In the rows, zero is written as 128.
Rotation paths and how fast each direction turns (degrees per step):
Each turn is a multiple of 5 degrees from 10 to 175, or 0.
Each row of a path follows its step; steps can be skipped.
Path 1:
step 1: [131 129 126 132 130 121 134 126 125 125 122 133 136 117 131 125 129 120
 135 124 121 144 132 130 119 128 117 124 128 115 134 130 115 129 127 136
 138 124 128 129 127 125 126 133 132 127 135 123 132 139 133 141 143 133
 133 125 129 130 125 145 123 128 122 127 129 137 129 130 136 133]
step 5: [123 130 126 120 126 139 123 111 133 126 128 122 133 115 136 135 132 127
 123 128 127 135 128 127 139 115 133 123 128 140 126 125 136 124 143 121
 126 124 118 134 124 130 136 122 126 121 126 132 121 138 127 131 140 124
 129 129 113 131 130 125 127 133 126 129 129 123 131 122 121 121]
step 10: [132 129 125 120 128 131 121 118 119 120 127 141 120 123 129 133 129 124
 125 139 132 134 115 120 127 127 129 130 132 128 123 128 126 121 137 116
 120 127 123 140 128 122 123 127 116 121 118 122 128 125 125 137 135 133
 130 121 125 118 120 135 129 131 122 138 137 134 125 119 132 127]
step 12: [129 137 123 124 133 144 120 125 132 133 134 132 122 134 118 127 129 129
 127 118 133 134 135 117 127 124 132 128 124 126 115 128 135 140 122 124
 139 127 127 130 129 145 126 123 118 136 133 123 120 125 119 127 126 126
 126 128 131 132 132 131 125 128 122 128 140 146 134 133 127 127]
step 19: [128 126 127 126 134 118 127 130 138 130 120 136 128 131 130 118 130 115
 141 127 123 130 122 124 135 127 123 121 135 119 123 127 122 131 125 132
 131 130 132 144 112 126 142 127 118 126 131 120 130 131 123 122 137 139
 130 124 134 133 125 135 115 118 132 125 132 124 119 132 131 131]
step 22: [125 129 120 129 131 135 130 125 124 135 123 125 130 108 133 135 138 120
 125 130 127 145 132 122 126 119 135 124 125 132 136 131 124 132 125 128
 118 137 126 130 133 135 119 137 138 128 129 126 129 127 126 135 130 133
 129 131 123 127 130 132 127 119 117 129 141 133 131 143 128 137]
step 24: [118 133 124 134 134 136 119 112 141 133 133 126 139 123 130 127 130 128
 137 131 126 125 116 142 128 121 128 133 137 127 124 133 136 131 128 131
 130 124 134 136 118 138 133 129 128 135 135 132 128 125 122 120 129 133
 128 131 125 132 119 126 127 132 119 115 133 120 117 130 132 131]
[127 125 129 129 130 129 131 128 127 126 129 129 128 132 131 131 129 126
 128 131 126 129 127 130 129 127 129 127 127 128 125 128 127 128 130 127
 126 130 130 128 130 126 131 129 129 128 129 129 128 128 131 128 130 127
 129 129 129 126 127 130 125 128 127 129 130 128 129 128 129 128] : 85
[127 126 129 129 128 127 127 130 129 128 127 129 125 128 127 124 127 127
 131 126 129 128 131 132 128 129 129 127 129 128 127 127 131 127 129 125
 128 127 129 127 128 128 131 130 128 131 127 129 130 125 126 128 128 129
 128 129 128 126 128 129 127 127 128 129 126 126 124 127 129 129] : 65
[128 127 125 128 132 124 130 126 129 128 131 129 127 125 126 129 130 126
 130 128 127 127 128 127 126 127 127 127 127 127 129 129 127 129 129 131
 129 131 130 127 126 131 127 130 128 130 126 128 129 129 128 127 125 128
 128 128 129 131 128 128 126 129 128 126 128 127 126 129 131 129] : 140
[129 131 130 127 131 130 128 129 129 133 128 130 126 129 130 129 130 127
 127 129 127 126 130 128 130 125 128 129 127 128 130 127 127 130 127 126
 127 128 130 129 128 128 127 126 129 131 129 128 128 127 124 125 128 128
 129 126 129 126 131 127 128 126 129 128 128 128 129 127 129 130] : 115
Path 2:
step 0: [133 131 129 126 126 127 131 129 140 119 126 133 121 128 130 113 122 126
 119 131 125 133 116 141 130 119 123 128 123 137 126 131 127 124 128 128
 134 121 129 139 121 127 118 123 126 117 122 116 143 134 119 126 127 123
 123 125 120 114 125 117 131 128 132 126 124 126 134 127 124 120]
step 1: [122 118 130 132 130 131 126 129 129 128 129 138 127 133 123 131 116 130
 123 125 135 135 126 138 133 119 136 128 120 114 134 117 126 121 134 126
 129 125 127 129 127 120 127 121 112 115 122 120 117 133 127 121 129 133
 124 132 126 126 119 120 134 139 133 140 137 130 126 133 134 133]
step 3: [126 124 116 123 135 129 131 137 124 135 129 123 127 121 128 128 115 128
 133 127 121 132 134 133 136 122 131 129 132 133 129 133 121 119 139 130
 128 124 126 132 120 125 113 121 132 117 139 116 123 127 125 121 131 117
 119 123 123 128 130 114 123 131 128 131 136 136 129 134 127 119]
step 4: [129 127 134 137 121 122 139 131 128 118 131 126 123 125 120 123 124 136
 124 119 123 142 126 141 126 121 120 135 134 123 117 132 126 123 132 128
 134 120 128 130 129 122 125 136 133 128 115 112 126 131 121 126 131 120
 119 128 124 130 117 123 126 132 125 137 130 123 128 126 131 141]
step 21: [133 127 126 131 137 120 128 133 143 138 116 128 136 126 120 130 130 122
 127 135 131 124 121 138 136 122 130 123 117 123 120 129 120 115 133 135
 133 129 132 125 130 135 128 116 134 129 126 124 132 123 122 127 138 123
 137 128 122 130 130 113 120 132 131 135 133 136 130 134 126 139]
step 22: [134 124 125 122 122 124 130 133 117 127 130 126 127 113 128 128 124 131
 130 126 127 131 137 140 127 122 129 133 126 132 133 133 116 112 132 128
 133 121 127 129 135 128 115 137 132 112 130 121 121 123 120 131 135 131
 124 129 126 123 134 123 124 127 131 133 133 146 126 136 123 128]
step 23: [127 128 130 139 121 119 145 125 133 124 126 132 134 125 123 118 125 130
 129 136 128 133 132 134 125 122 124 122 130 129 120 131 123 126 126 123
 124 123 129 126 122 125 122 134 131 124 115 113 136 133 116 127 125 122
 128 123 109 128 123 113 124 132 139 136 130 122 130 129 126 129]
[127 125 127 127 127 124 125 125 128 127 128 127 130 128 128 127 129 128
 128 129 129 129 129 129 126 129 125 128 130 129 129 125 130 128 126 124
 126 128 129 129 128 130 126 126 128 129 128 128 132 127 126 129 128 127
 127 130 127 128 129 129 128 127 125 130 128 127 127 128 128 126] : 140
[128 129 127 128 126 128 127 129 128 127 129 128 128 128 132 126 129 129
 129 125 129 129 125 128 129 128 128 125 129 131 127 129 127 129 127 129
 124 125 126 129 129 125 130 131 128 128 127 124 127 126 126 127 128 128
 127 131 128 128 129 125 130 128 127 130 127 128 130 128 126 126] : 95
Path 3:
step 0: [121 127 123 126 124 123 138 118 133 132 127 129 130 129 119 129 126 130
 135 130 132 135 124 130 128 126 115 136 129 122 137 125 131 134 133 121
 127 128 130 116 139 122 134 129 131 130 135 117 139 124 127 122 135 144
 126 128 134 133 120 138 135 134 126 132 129 133 128 122 141 135]
step 2: [136 135 130 120 136 124 137 120 132 129 124 141 124 132 124 125 117 127
 129 135 125 131 122 123 127 140 120 136 125 130 129 119 130 123 120 139
 129 119 129 129 139 125 123 131 136 149 121 122 126 132 126 134 135 130
 126 136 126 135 121 126 127 126 124 123 122 132 128 123 131 129]
step 11: [129 130 133 120 129 133 123 125 133 126 130 128 134 122 127 130 122 121
 135 117 137 129 133 133 139 127 124 137 125 123 127 132 113 126 131 128
 125 121 125 125 137 122 129 131 126 125 114 123 133 138 132 126 133 134
 124 120 134 125 127 143 127 140 122 138 125 126 131 123 141 134]
step 19: [131 129 136 120 126 129 126 128 130 132 124 130 128 131 118 126 131 125
 123 125 143 117 120 127 137 130 115 148 132 124 128 135 125 136 128 126
 127 116 130 118 141 122 130 126 130 138 123 124 129 127 129 131 129 129
 128 124 123 131 119 126 129 141 118 136 123 133 128 133 127 122]
step 21: [129 123 132 121 123 129 134 134 147 134 136 140 121 134 124 132 131 125
 127 128 123 130 122 128 120 126 113 128 126 124 130 123 126 128 134 117
 124 122 137 132 136 130 126 130 130 140 127 133 133 135 124 134 134 132
 133 113 131 138 123 129 133 130 123 122 127 129 125 124 139 133]
step 23: [133 128 123 129 120 116 140 122 134 130 133 134 120 128 129 135 131 135
 131 128 121 127 126 123 131 129 116 142 127 131 134 141 126 125 124 135
 120 124 119 130 145 130 125 126 127 131 116 120 125 134 125 121 133 122
 126 124 129 125 120 124 122 131 128 137 131 131 124 118 128 134]
step 26: [136 134 131 126 128 129 135 127 134 122 141 130 121 127 116 129 124 130
 127 134 137 125 124 121 138 125 130 139 118 130 124 129 117 133 129 129
 121 117 128 128 131 124 132 132 133 135 123 123 138 123 133 127 135 128
 114 124 131 115 123 130 131 123 125 127 133 118 136 115 136 130]
[126 124 129 127 133 130 130 126 128 128 130 127 125 127 131 129 126 129
 127 127 126 130 127 130 125 127 126 127 128 128 129 127 128 129 127 126
 129 128 127 126 125 129 129 127 128 129 127 130 127 129 127 130 128 128
 128 127 127 129 130 131 129 129 129 126 127 130 127 127 129 129] : 100
[129 126 130 127 128 126 129 130 130 129 129 127 127 129 128 130 131 129
 124 129 131 125 128 128 125 126 126 129 128 129 126 131 127 128 127 128
 129 129 129 128 128 127 129 128 127 127 129 127 129 128 126 129 126 125
 128 125 128 125 127 127 130 126 126 125 130 129 128 128 126 127] : 160
